(in the rows, 128 means zero)
Which row each row swaps with, under one turn or mirror:
bozi: [111 111 146 180  86  99 133 127 142 143 150 130 121 113 158 103 131 124
  87]
kib: [127 135 137 129 125 110  96 145 127  69 131 132 151 138 160 116 110  99
 116]
Luve: [112 158 158 105  99 171 139 122 152 138 122 150 113 122 122 105 147 137
 129]
fil: [127 143 143 142 136 103  88 137 121  70 122 138 149 139 144 126 107 103
 123]
neti: [107 157 140 135  93 150 143 144 135 146 125 119 129 108 122 108 192 128
 118]
Fatub: [107 104 158 109 136 116 148 139 166 110 131  76 151 130 153 123 135 136
 106]
tev: [101 114 118 114 134 124 145 179 132 153 141  81 140 120 140 134 153 144
 131]
fam: [103  93  89 144 127 143 146 151 118 113 123 118  86 136 120 122 120 116
 112]
ruf: [157 154  92 125 114 108  95 135 118 139 110 131 149  99 102 135 103 141
 148]
tono: [133 142 120 132 141 105 138 156  94  88 120 117 155 134 144 129 101  85
 119]
fosu: [153 150  85 117 107 114  91 134 120 135 113 113 158 100 120 130 101 140
 143]
mota: [140 143 126 134 137 107 137 154 101  85 110 128 156 136 135 129 104  82
 130]
ref: [151 165 136 150 111 102 130 147 142 119 128 149 181 114  99 139 140 142
 109]
miki: [134 152 144 111 134 123 113 103 133 142 139 145 160 103 144  73 100 115
 135]
kos: [152 109 132 109 127 101 133 136 149 149  99 113 135 145 156 184 117 125
 127]
puno: [126 147 157  97 140 124 115  96 138 144 127 140 160 107 151  78 107 123
 129]
vige: [144 164 120 118 123 117  97 112 125 153 130 146 155  99 127  92  96 125
 149]
bunal: [ 88 129 127 153 117 128 135 133 126 135 136 127 123 103 124  88 192 118
  97]
romu: [130 113 139 131  99 117 128  99 113 168  97 143 121 100 109 171 157 148
 109]
geten: [ 86 111 143 159  96 107 137 123 128 127 134 127 130 128 176 108 159 136
  84]
zizu: [131 136 114 135 152 100 166 146  93 135 119  88 151 100 109 129 118 101
 123]
vutug: [148 122 146 114  92 107 159 113 126 167  96 134 125 136 136 177 126 133
 116]
Leg: [119 159 153 109 101 174 125 124 149 135 111 151 108 119 121 117 142 144
 135]
lam: [118 115 118  77 141 129 141 105 114 157  98 147 108 128 127 149 164 124
 101]
resu: [117 111 179 126 164 130 101 119 135 149 147 143 102 107 119 143 140 124
 132]
rif: [152  83 106 110 121 106 110 113 141 114 148 140 164 130 138 131 103 111
  97]
Zuvof: [108  94  93 139 130 137 159 145 112 125 127 123  82 130 110 124 121 113
 103]
gep: [110  90 110 106 149 122 130 114 117 146 121 154  80 136 132 137 137 111
  96]
vulub: [130 132 113 145 157  98 164 146  86 122 108  98 149 106 113 124 113 108
 116]
gozog: [106 102 144 167  79 104 137 124 144 133 137 136 123 126 160  96 151 123
  89]
kede: [103 128 150 152 124 100  64 128 151  94 134 138 135 123 151 120 132 138
 114]
Rem: [131 131 149 189 111 104 100 140 168 145 144 117 132  95 145 119 133 127
 118]
zib: [ 99 107 106  91 149 130 139 122 114 150 104 154  92 142 126 135 149 118
 106]
segi: [117 149 163  99 152 113 118 101 142 145 138 143 153 111 151  84 107 114
 128]
Gini: [143 122 101 114 108 112 102 136 117 128  98  94 147 113 118 180 131 146
 133]
gato: [133 115 151 140 156 103 126 109 153 156 124 113 118  87  84 141 122 155
 125]
Kiluf: [ 99 101 113 151 131 124 141 151 157 103 121  73 125 134 135 132 121 144
 100]
vapot: [148 120 134 117  93 112 157 111 120 164  89 144 113 118 127 173 139 139
 101]
fom: [134 117 133 124 103 115 140  92 104 173  96 137 116 110 122 172 147 148
 115]
Gasur: [129 133 163 125 133 146 107  92 171 141 108 123 115 111 104 146 118 157
 132]
Lamet: [ 96 142 134 140 106 161 134 136 122 139 130 123 120  96 119  97 188 112
 110]
Sol: [148 158 106 118 118 119  98 125 130 146 129 149 155  92 130  91  88 123
 138]
vib: [140 143 113 133 155 102 164 151  87 114 111 111 154 118 122 130 103 101
 121]
Kom: [ 82  95 137 143  94 105 132 131 135 123 126 129 135 134 170 116 160 135
  80]

vib is swapped with miki
rif is swapped with ref
Gini is swapped with kede
resu is swapped with tev
Zuvof is swapped with Luve

Which row each row swaps with, under one turn or mirror:
Puvip: [122 136 124  99 133  76 138 118 105 133 119 118 159 150 120  62  99  67
 141]
Git: [124 166 129 138 110 123 147 125 173 166 144 114 142 116 150 101 130 103
 146]
Loson: [125 133 121  99 152 112 121  95 125 161 178 106 192 154 156 123 124 112
 130]
norir: [146 129 141  89 126 100  97 150  86 140 121 107  96 139 136 116  83  82
 141]
zifol: [117 146 133 158 128 112 146 158 137 111 157 118  87 144 131  89 107  83
 144]
zovot: [104 162 154 136 141 132 122 141 131  96 130  93 125 176 161 126  79  86
 166]
goz: [124 179 128  96 144 117 133 140  79 100 175  94 150 134 161 106 123 142
 132]
Bobiv: [126 182 129 122 136  98 126 131  76 111 185  89 114 151 108 119 104  71
 156]
suz: [158 139 120  60 113  90 124 111 149 112 165  95 119 173 182 130 134  95
 131]
pone: [137 153 156  98 113  93  99 124 140 115 139 127 125 117 150  83 154  75
  99]
Nav: [134 164 150  80 150  93 141  97  92 109 137  69 112 137 157 159  84 110
 120]
mak: [120 165 134 112 128 108 143 131 121 152 104  96  87 142 156 113 100  93
 188]
pivot: [ 97 155 109 123  97  99 120  90 146 134 133  69 170 118 153 127 106  85
 127]
mep: [129 173 125  94 164  96 150 140  68 163 132  99 160 137 135 119 129  98
 106]
Fabev: [161 170 132  78 191 104 149 136 152 116 156  93 144 147 176 124 124  76
 141]
veb: [ 92 140 116 102 162  82 107 113  93 110  98  89 132 157 133 141 110  99
 109]
kuv: [133 158 135  99 135 101 138 103 162 105 151  67 149 147 173 118 131  57
 185]
fezer: [118 140 128 116  95  87 132  65 149 104 157  99  99 141 130 124 117  86
 118]
gis: [148 173 194 113 156  90 100 124 106 138 140  95 126 147 156  99 102  90
 150]
tas: [172 160 157 109 128 117 111 123 150 101 156  98 145 158 144 159 140  58
 115]
laro: [120 138 138  95 108  89 133 153  90 135 169  80  71 138 148 115  98  97
 128]
nutal: [105 173  97  85 101 104 141 111 121 112 142  74 178 143 135 113  97 113
 144]
dag: [136 171 134  83 122 120 121 129 121  94 140 110 166 161 167 158 116  51
 107]
zes: [128 138 125 107 116  81 125 132  46 124 150 104 146 135 127 116 118  99
 131]
figos: [149 123  86  76 119 120 115 116 146 127 190 101 147 145 144 135 122 101
 135]
por: [111 154 130 101 109 103 138 136 155  62 154  96 128 142 167 144 116 111
 169]
tef: [122 121 155 100 154  63 136 126 109 107 146  76 104 104 148 119 141  70
 152]
soza: [123 118 144 102 130  85 122 125 107 120  90  86 137 136 120 118 131  84
  84]
nep: [106 157 133 112 147 115 114 123 161 112 207 107 132 158 122 125 138 121
 117]
mutu: [109 116 135  89 160  86 119 152 142 149 138 141 105 160 130 132 148  87
 144]
guno: [ 92 130 147 124 160 114 138 159 114  95 139  77  87 148 125 140 121  84
 141]
Vodek: [123 126 101  93 162 121 156 117 165 141 149  95 112 141 145 152 158 104
 139]
medaz: [ 97 151 125 122 114  90 126 145 125 110 130 131 133 149 117 112 165  84
  90]
depun: [111 146 120 133 115 102 135 119  67 120 171  99 133 144 127 111 120  47
 124]
dutu: [108 146 136  92 174  75 160 133 115 152 130  71 100 148 125 101 115 128
 148]
kepam: [126 152 146  94 149  97 158 108  91 136 135  81  95 133 158 155 136 127
 104]
Mit: [120 167 126  93 197 101 144 141 109 142 113 125 123 157 134 118 137 118
 138]
rapot: [117 136 124  96 134 131 158 156 138 116 140 102 181 138 138 135  98 111
  92]
veme: [132 196 132  96 129  92 147 134  90 135 136  83 187 135 176 116 124  97
 141]
des: [116 180 128  90  84  84 142  77 146 127 139 111  99 149 154 113 130 100
 142]
dopo: [164 172 146 148 129  94 130 135 133 149 154  93 130 148 132  76 128 109
 158]
vegi: [ 89 151 162 106 124 105  96 141 116 153 126 141 128 154 127 113  85  89
 120]
mov: [ 97 146 154 156 148 132 125 147 137 125 128 100  95 162 133 115  92  99
 136]
Bapem: [124 150 135 109 122 111 142 149 135 169 165 100 150 135 173 132 105 111
 193]
nat: [125 160 128  91 188 105 131  95 162 139 163  78 153 154 158 108 124  69
 153]
tegup: [129 145 142 103 113 100 148 121 197 143 124  86 130 156 152 115 124 121
 139]
kenom: [135 158 127  69  83 100 110 126 138 111 146 120 172 135 145 142 128  81
 108]
Nul: [139 188 137  86 177 104 126 165 159 125 155 104 123 152 117 127 135 117
 111]
dut: [106 131 133 108 184 105 130 107 152 128 173  78 135 136 138 117 138  44
 131]
nogu: [123 178 119 117  84 112 133 128 146 138 128 140 162 161 132 107 133  92
 111]

medaz is swapped with veme
fezer is swapped with Nav
suz is swapped with laro
nat is swapped with mov
goz is swapped with pone
kenom is swapped with zes

